In the rows, zero is written as 128.
One turn sends every row of this set to another row. A few are shown first. Where does it send the rows asked after them?
zuf: [163 102 143  72 119 123  96  85  97 114 157 150 120 137 103 134 133 148
 107 124 128 115 121]
boma: [143 153 160  83 144 114 122  74 125  94 131 183 155 159 104 147 134 155
 147 135  88 120 130]
Zakuz: [161 129 155 111 128 116 115  88  93  82 152 145 159 141 126 146 153 154
 133 147 109 123 151]
zona: [145 102 150  52 128 108 113  79  96 117 140 151 125 144  97 130 140 152
 128 123 115 118 110]
napot: [164 133 152 109 137 119 113  89  94  85 151 144 160 140 122 143 154 156
 135 146 111 124 153]
Mel: [117 132 138  69 122 144 148 113 120  89 160 147 144 140 132 112  91 138
 140 118 116 121 129]
Tifa: [127 134 134  72 142  92 116 134 119  99 155 141 131 120 117 164 120 107
 148 145 130 127 130]
rel: [129 140 132  69 144  96 125 127 129  99 152 136 127 118 115 169 123 112
 155 149 125 123 125]
ses: [132 135 152  91 110 141 126 137 143 113 150 144 112 129 121 139 154 161
 130 144  96  89 118]
veb: [124 139 131  75 124 143 149 107 128  78 164 146 137 136 131 117  90 145
 137 117 114 124 131]
guge: [148 150 162  84 139 112 121  75 119  93 130 190 147 151 102 143 131 157
 151 135  87 115 133]
Lupu: [137 142 155  99 120 144 128 141 142 109 148 144 116 127 123 137 150 153
 132 147  92  93 114]
zoka: [129 140 152  94 114 136 119 139 139 108 148 148 114 129 124 141 161 160
 131 148  91  98 114]
dozam: [131 143 157  90 111 148 120 135 147 113 152 145 117 126 118 141 151 161
 126 140  91 101 114]
fito: [159 102 142  72 123 122  99  88  92 112 155 154 126 130  99 130 128 155
 110 122 130 114 115]
kol: [130 135 143  70 140 100 115 133 123 102 151 131 130 118 116 172 126 107
 152 141 122 127 124]
ronug: [134 145 145  95 112 145 127 129 147 109 152 143 114 125 127 142 155 158
 128 150  94  96 114]
kub: [147 105 153  53 130 110 105  78 101 108 145 150 123 147  96 129 135 156
 120 125 113 121 109]
nafo: [117 137 135  74 116 142 146 112 127  87 161 158 137 145 131 112  93 143
 133 111 110 123 135]
bame: [142 132 131 106 118 124 121  78 113 124 159 186 156 138  99 155 126 133
 123 151 118 129 156]
nus: [148 147 166  86 136 116 121  76 125  97 129 189 145 159  96 142 131 155
 148 134  91 123 131]
papif: [154 109 142  62 115 121 104  78 107 131 146 168 122 142 106 139 134 133
 113 121 118 107 108]
maler: [164 125 157 112 131 118 110  89  90  83 147 149 154 140 121 143 155 149
 138 148 109 129 146]
fasug: [127 144 150  95 113 142 124 138 140 116 153 153 111 125 120 140 159 157
 129 143  93  97 121]
Tir: [116 134 138  71 119 145 145 110 125  88 166 145 143 136 127 119  90 138
 132 113 112 132 133]
zipe: [123 139 140  70 147  95 118 134 118  97 152 146 126 118 114 166 124 106
 154 141 122 126 125]
banob: [142 138 128 103 120 121 124  77 112 125 158 189 155 132 101 154 126 137
 126 150 114 119 161]
tega: [118 131 139  70 120 138 148 109 127  83 163 148 141 140 131 111  90 138
 128 116 114 118 130]
velo: [118 136 139  78 127 144 153 116 128  88 161 152 140 137 124 112  88 139
 134 120 109 122 130]
kini: [142 139 124 106 123 128 120  79 116 124 158 186 158 139 104 164 127 137
 127 147 115 121 157]
Vit: [128 139 152  92 113 148 123 140 139 115 150 146 120 126 120 133 150 163
 130 149 100  92 113]
vufu: [139 137 130 106 118 121 122  80 118 124 160 185 156 139 101 166 125 139
 124 150 117 120 157]
lifi: [130 136 141  69 143 100 115 137 122 105 148 140 131 119 116 165 120 107
 155 147 129 115 119]
rin: [125 128 136  70 142  96 117 132 119  98 151 140 127 118 115 171 119 110
 151 146 126 116 121]
biku: [118 139 139  76 121 142 147 113 120  83 166 152 139 137 133 109  98 138
 130 112 112 126 137]
zus: [146 105 138  58 116 121 104  74 107 130 149 166 118 147 101 145 131 136
 117 124 115 114 111]
gobul: [163 130 152 108 133 115 113  86  88  83 150 151 157 132 125 140 155 150
 136 149 106 121 151]
biga: [127 132 135  77 146 102 128 135 119 104 152 136 131 118 116 164 120 103
 153 150 122 121 126]
Kuzo: [145 151 165  84 138 110 122  75 125  90 131 184 150 161 103 151 128 156
 148 133  90 118 130]

rin -> ses
velo -> biga
zus -> zuf
Now these:
zipe -> fasug
nafo -> Tifa
Tir -> kol
rel -> ronug
boma -> kini
guge -> banob
fito -> zona
nus -> bame
vufu -> Zakuz
Mel -> lifi

One turn sends every row of this set to another row. A few are shown first. Where does it send the rows asked after them?
nak: [119 132  93 122 139 101 138 128 124 130 143 140]
zovi: [116 146 142 100 134 142 174 110 133 144 141 127]
Solip: [143 127 139  84 131 114 146 150 134 115 106 136]
viru: [ 96 136 124 116 145 127 137  96 113 108 107 122]
nedid: [127 139 147  94 127 119 175 141 134 121 100 138]
zuna: [143 159 159 112 110 123 123 130 122 127 138 130]
Botez: [119 128 129  98 109 122 172 109 116 135  99 125]
bomit: [ 95 122 111 125 150 117 129 119 106 133 143 144]
bol: [132 129 145 111 110 151 155 108 151 130 135 140]
likuf: [127 106 120 101 154 115 148 106 136 125 105 127]
kaga: [130 140 129  93 115 147 134 158 126 117 112 122]
dap: [ 83 134 123 125 133 137 124 123 127 138 147 146]
bima: [126 143 140 122 129 109 130 148 109  93 126 148]
panas: [104 132 135 121 160 129 126 127  98 143 136 119]
mikag: [105 119  92 113 139 113 135 129 123 125 144 135]
fipok: [ 98 158 127 121 135 125 122 126 130 148 140 159]
tede: [114 155 151 137 104 142 137 131 136 129 119 129]
dimed: [136 128 120 108 137 136 144  94 111 124  99 119]
karaf: [ 79 128 119 109 127 138 130 115 104 134 135 139]
Vus: [145 148 156  90 123 111 158 137 133 122 133 143]
Keri: [150 135 141  96 131 103 153 101 117 132 129 154]
sakeg: [126 116 162 117 131  97 151 117 146 136 121 127]
gor: [144 138 114 131 137  94 142 113 124 139 116 141]
zib: [136 116 155 138 121 111 125 135 120 146 130 125]
Ribe: [ 87 133 107 111 147 125 121 107 118 126 128 139]
Luzi: [150 129 137 138 139 120 141 150 109 122 117 141]
Loper: [115 111 138 114 147 117 131 141 125 122  87 150]
kegin: [114 123 148 124 148 129 121 130 104 151 141 117]
mer: [ 87 138 131 124 143 116 116 122 109 140 146 132]
laza: [127 128 112 102  92 151 142 122 128 126 122 135]
mes: [149 137 157 103 147 126 155 141 127 109 117 141]
kov: [135 124 116 109 138 107 133 130 141 126  90 123]
Zemim: [129 138 152 114 124 118 111 157 133 135 140 131]
Tur: [110 128 126  84 128 114 154 125 134 159 102 142]
lodos: [112 133 145 126 113 117 162 157 140 126 112 125]
buk: [ 92 106 137 107 118 139 126 117 112 135 139 151]
golo: [134 139 145 102 128 132 133 127 130 109 164 123]
Val: [101 105 122  99 105 140 129 118 115 132 132 150]
pur: [136 123 162  88 129 128 161 131 147 127 121 132]
Tav: [150 146 130  96 142 152 144 118 119 114 116 147]
sodu: [ 95 165 136 128 124 134 131 123 135 144 130 154]
biral: [116 144 155 116 119 165 149 128 129 120 135 146]
ziton: [126 137 132 132 149  91 153 145 110 132 115 136]
gevav: [ 79 143 125 115 135 123 137 102 119 110 117 131]
rigo: [115 141 121  77 105 129 155 103 120 124 120 140]

Botez -> bol
mikag -> gevav
Now these:
Zemim -> ziton
sakeg -> Keri
tede -> zib
zovi -> golo
Solip -> nedid
Ribe -> karaf
viru -> Val

One turn sends every row of this set to another row. A few are shown first. Where does it send the rows asked after them?
G: [125  99 108 127 143 125 107 124 126 120 159 141 128 136 135 126 174  92
 125 143 124 117 109 119 134 122 131 133 140 120 130]
S: [129 133 123 119 153 128 125 133 129 174  98 136 124 124 113 126 126 136
 133  95 128 124 144 120 131 130 136 123 124 125 132]
U: [119 126 105 129 150 116 114 137 148 137 108 142 137 115 116 144 125 119
 151 148  99 126 148 143 145 121 112 131 131 126 119]
K: [121 106 149 136 105 103 114 128 121 125 114 121 146 145 151 117 145 123
 119 141 129 119 141 121 161 134  89 128 141 145 117]
V: [150 153 114 122 132 156 114 136  95 116 159 121 145 134 115 111 148 128
 142 146 140 139 109 125 108 142 109 141 125 120 123]
R: [145 149 137 124 129 125 113  98 139 140 125 130 117 114 119  99 116 139
 131 180 121 143 148 135 131 116 100 136 135 127 116]
N: [127 148 116 129 140 122 114 114 128  88 112 133 126 133 116 140 108 136
 133 136 125 177 120 113 108 125 109 133 121 138 117]
X: [137 154 115 127 131 123 161 119 121 165 117 137 131 141 133 130 105  90
 123 142 140 153 143 117 137 141 139 135 146 122 133]
A: [134 104 118 105 159 134 153 113 124 130 141 139 118 143 121 118 150 112
 126  91 138 119 129 112 130 134 145 126 146 140 122]
B: [130 141 102 135 110 129 127  99 134  95 125 143 134 155 136 123 100 126
 132 132 112  88 107 116 123 128 132 129 147 155 119]
W: [135 147 118  93 147 128 139 137 127 118 131 119 115 147 147 166 127 120
 120 119 132 115  99  90 138 149 128 127 149 123 127]
Q: [134 156 121 128 132 106 120 121 134 120 153 138 124 103 144 124 137 103
 123 135 107 145 108 118 111 135 140 170 129 126 134]
C: [136 159 123 142 110 164 116 121 114 119 115 130 130 155 140 117 133 135
 118 140  99  93 118 143 129 104 130 119 132 122 134]
P: [121 137 131 110 112 134 130 106  93 105 121 124 115 110 153 117 133 139
 130 154 161 146 141 124 135 138 110 147 124 145 147]
Z: [135 149 103 138 121 118 120  90 110 129 105 118 123 136 147 117 129 113
 122 143 129 104 122 157 123 127 156 114 134 158 135]
J: [141 107 159 122 138 128 144 128 114 146 122 135 134 159 141 112 120 145
 127 108 135 122 135  95 143 112 111 111 146 135 132]
T: [151 135 150 119 121 121 118 125 136  81 153  99 117 133 150 123 151 142
 119 141 127 116 131 122 126 149 104 125 129 129 111]
M: [154 137 124 110 112 145 142 131 128 144 112 125 103 159 112 129 149 139
  99 145 149 129 138 115 130 123  99 104 154 124 118]

Q -> R
U -> K
Now these:
J -> A
B -> Z
M -> W
P -> V

